In the data rows, the value 50 means zero.
Some points, one per row:
54 43 32  0 28  7 49 56 56 54 49 42
73 71 58 34 36  9 25 25 31 40 43 47
47 48 47 44 49 55 52 55 54 55 53 49
51 41 41 19 34 30 45 54 57 53 53 47
50 44 46 34 38 33 47 54 56 53 54 48
55 52 50 47 45 30 50 53 54 56 55 51
54 49 49 42 41 25 47 54 54 56 56 50
48 52 56 70 52 48 48 51 53 55 58 51
55 50 51 46 40 19 44 52 53 57 58 51
49 50 52 54 50 41 48 51 54 55 56 53
60 52 45 13 22  0 35 50 53 61 61 44
Then 20 other points, each followed by its number:
53 50 50 49 44 29 47 52 54 58 58 52 0
52 48 42 18 41 47 56 60 59 56 49 47 1
54 46 45 18 22  0 33 51 57 57 61 45 2
58 50 53 40 29  0 35 48 53 61 64 52 3
46 28 24  5 54 88 75 64 46 28 25 38 4
50 34 27  5 53 96 76 66 48 35 29 41 5
47 40 31 11 53 77 72 65 53 39 33 38 6
47 41 37 21 52 74 68 64 57 46 40 47 7
47 42 37 21 52 68 68 65 59 48 41 47 8
53 51 47 40 47 47 56 57 56 56 51 50 9
57 59 45 19 44 38 46 44 48 49 45 47 10
48 47 42 29 53 71 66 63 57 52 45 48 11
46 43 45 55 57 69 59 54 49 47 46 51 12
40 51 58 77 58 63 47 45 50 52 54 55 13
45 51 56 76 57 65 51 52 54 54 56 53 14
42 46 52 64 56 71 51 53 55 53 55 52 15
49 39 35 25 55 88 69 62 50 42 37 45 16
41 45 47 49 56 60 54 52 55 52 51 52 17
45 49 51 62 57 52 56 53 55 56 53 55 18
44 48 51 59 57 67 54 51 53 52 52 53 19
Which of these numbered points is nearest to each point below by angle, seen from the average point of the first points? Its number follows each.
46 48 47 47 55 67 53 50 50 52 49 53 > 12
66 72 66 59 45 26 22 21 30 35 43 49 > 13
62 63 48 18 41 21 35 34 41 46 46 48 > 10
49 52 65 99 61 50 58 59 56 62 66 63 > 0
46 48 43 32 53 68 63 61 60 53 45 47 > 11
78 85 74 61 40  3  8  6 19 28 39 48 > 3
55 51 55 56 39 11 41 49 53 59 62 54 > 3
45 49 56 73 58 66 52 53 54 54 56 54 > 14
 9  0 38 93 49 53 79 89 60 45 54 30 > 18
44 32 30 17 53 84 69 61 48 33 31 39 > 4
36 35 46 65 54 62 63 65 54 51 52 44 > 12
